In the data rows, zero lies at 4.5, halfway between 4 and 5.
Some points, one per row:
[3 6 4 6 4 7 5 6 4 5 6 7 1 2 7 6 7 4 7 6 5 4 4 6 6 3 4 3 7 6 8 5 4]
[5 6 4 3 5 2 3 3 5 0 4 6 5 5 4 8 4 5 4 1 4 4 7 7 3 5 5 7 1 5 5 2 6]
[5 2 4 3 5 6 5 3 5 6 5 4 4 7 4 3 6 6 4 3 4 6 3 4 3 4 7 1 6 2 5 5 7]
[7 3 3 3 5 1 5 7 5 3 7 4 4 5 3 3 4 5 4 7 3 3 3 3 3 3 5 5 3 5 3 4 5]
[0 6 4 6 5 7 5 2 4 6 1 4 6 6 6 5 5 5 5 3 4 4 2 8 5 8 5 5 3 3 3 5 5]
[7 2 5 6 1 6 4 5 6 5 6 4 4 6 4 4 3 4 2 6 5 6 6 4 6 4 5 2 4 7 4 5 2]
[6 5 8 7 5 5 5 5 5 5 4 3 9 8 2 2 3 3 4 9 5 5 4 4 2 4 6 5 3 6 2 7 6]
[1 6 4 7 5 6 7 5 5 7 6 6 6 3 6 3 7 5 6 8 5 4 2 7 6 6 5 7 6 6 5 6 4]
[3 4 7 7 3 5 3 7 3 5 3 4 4 5 7 5 4 5 5 5 3 6 2 6 3 6 4 4 2 6 5 6 3]
[5 4 5 4 5 5 4 6 5 4 3 4 7 6 5 4 4 4 4 5 5 6 5 4 5 4 5 3 4 5 4 3 4]
[6 5 5 4 5 3 4 5 5 4 4 6 6 5 6 5 6 5 2 3 9 9 6 8 4 5 7 5 5 4 7 2 4]
[7 6 6 5 6 6 3 4 4 5 3 4 4 4 5 7 4 5 5 2 5 6 9 4 4 5 3 7 5 4 6 4 4]
[5 5 3 6 4 2 6 7 2 7 2 4 1 3 8 1 7 4 4 3 5 6 0 6 4 5 4 7 4 2 3 6 1]
[4 4 6 3 2 4 4 6 6 3 6 7 7 7 3 4 5 4 5 4 5 4 3 4 6 2 6 0 3 8 5 3 5]
[6 3 3 4 6 3 5 0 6 1 5 4 6 4 5 4 6 4 3 3 4 3 6 4 1 3 7 6 2 2 6 2 3]
[9 5 4 4 1 7 4 6 4 6 3 2 2 7 6 4 0 5 4 4 2 5 6 4 2 4 2 5 5 8 3 6 4]
[3 6 3 4 5 6 9 4 6 3 5 6 3 6 7 3 6 2 7 8 4 3 2 7 6 1 8 1 7 3 3 4 6]
[6 5 5 4 2 4 4 6 5 6 3 3 5 5 6 3 4 4 4 5 6 4 5 3 5 2 6 1 4 6 4 5 2]
[1 6 4 6 5 5 8 2 4 8 5 5 9 3 4 1 8 5 6 2 5 3 4 3 7 7 4 7 6 5 3 6 2]
[3 3 4 6 6 3 2 5 4 4 6 4 2 4 4 7 5 6 6 8 4 2 4 5 1 6 4 7 3 4 7 6 9]
[7 5 5 3 5 4 4 5 2 3 4 4 2 6 2 4 2 2 8 1 2 3 3 2 6 3 2 3 5 4 0 6 6]
[3 4 4 2 3 7 3 1 5 6 6 6 5 4 4 4 6 6 5 0 5 2 6 3 3 4 4 2 5 7 8 4 5]
[2 4 5 4 6 7 4 7 4 5 4 4 3 5 4 7 3 7 2 6 5 7 5 5 6 4 6 2 4 3 5 4 5]
16 more points follow, each with its number after it:
[3 8 5 3 3 4 4 5 3 4 0 3 6 5 5 5 2 3 4 3 4 3 4 4 4 3 4 3 1 5 0 5 3] 0
[6 9 6 6 9 6 6 5 3 2 5 6 6 2 5 8 3 5 6 5 4 5 9 4 5 1 4 9 5 5 5 5 4] 1
[7 5 3 1 6 5 7 7 6 3 5 6 5 6 6 5 5 5 3 5 3 8 6 5 5 3 4 5 7 6 5 2 4] 2
[2 6 3 1 6 3 4 6 5 4 3 4 6 5 4 6 4 6 5 4 4 4 3 5 4 5 4 6 4 5 4 3 8] 3
[2 4 7 6 6 8 7 6 3 5 5 6 5 6 6 4 7 7 6 3 1 6 1 4 4 5 5 3 3 4 6 5 3] 4
[5 6 7 5 6 4 3 5 2 3 3 5 3 4 6 6 5 4 6 3 6 6 4 5 1 3 6 4 3 3 6 5 8] 5
[4 6 5 3 6 3 4 5 4 5 3 5 7 4 6 4 7 4 6 4 7 6 6 4 4 5 4 6 6 5 6 4 6] 6
[6 2 3 3 4 4 5 4 5 6 8 6 3 5 4 3 7 5 7 1 3 5 3 3 6 8 2 4 8 5 6 4 6] 7
[2 5 3 3 7 3 5 7 6 5 3 3 7 3 5 4 4 4 4 9 6 4 5 3 5 2 6 5 5 3 4 3 4] 8
[7 3 4 3 6 3 6 6 6 3 4 3 6 6 4 2 3 4 4 7 3 5 4 1 3 3 5 3 5 3 3 3 3] 9
[4 2 2 1 3 1 3 7 6 4 4 3 3 5 6 3 4 5 3 5 3 3 3 2 2 3 5 2 3 5 5 2 3] 10
[3 6 1 2 7 4 6 5 3 5 5 4 1 3 1 6 2 7 4 3 4 4 4 5 7 4 3 7 6 2 1 5 9] 11
[4 5 5 7 5 8 3 2 4 6 4 4 3 2 5 6 4 4 4 6 6 5 8 4 3 3 4 5 6 3 8 5 4] 12
[3 4 4 4 5 5 3 7 5 6 3 3 4 4 5 5 3 5 4 6 5 3 6 1 6 3 4 2 4 4 4 5 3] 13
[6 4 4 6 4 3 5 3 4 3 7 5 2 1 4 4 5 3 4 4 7 4 6 4 5 1 5 4 5 3 6 4 2] 14
[7 3 7 9 3 4 3 5 4 3 7 6 0 6 4 7 3 3 6 6 5 6 3 8 8 8 4 3 3 5 3 7 5] 15
Which two of these numbered points are nearest to each point below, looking only along the 8 directions in which the first points spread most? Their numbers follow each, nearest first.
[6 2 4 7 5 4 8 4 5 4 8 5 4 5 4 3 6 6 2 5 3 6 3 7 4 6 6 7 4 2 4 5 2] > 8 6
[7 5 3 3 5 6 6 6 5 5 3 4 2 6 7 4 3 3 4 9 4 7 4 6 3 3 5 5 8 3 4 4 7] > 15 13
[3 5 5 4 5 4 4 6 4 6 3 5 5 4 5 4 6 3 7 4 6 5 3 4 6 6 3 4 7 5 4 5 6] > 4 13
[6 5 3 5 5 8 5 1 5 5 4 3 4 5 7 5 5 6 5 5 2 4 7 5 0 5 5 7 6 3 7 5 4] > 1 6
[2 4 8 7 8 5 3 1 5 0 3 6 7 6 4 6 5 1 9 5 3 3 5 4 5 5 6 2 2 2 5 3 6] > 3 5
[4 3 4 6 6 0 5 6 4 4 4 4 4 3 6 2 6 2 6 5 4 5 2 4 6 7 3 7 4 2 3 4 1] > 8 6
[4 4 3 5 2 1 2 3 5 6 3 2 3 4 4 5 4 5 2 4 9 3 3 5 4 5 9 3 1 1 3 6 6] > 8 5
[4 7 5 3 3 4 3 7 4 7 4 4 6 3 3 3 4 4 4 5 9 4 5 3 6 3 4 4 6 7 4 7 8] > 13 4
[7 6 5 5 4 8 5 2 2 5 7 5 3 3 3 4 4 4 6 2 5 3 6 4 4 2 4 5 7 6 5 7 7] > 7 13
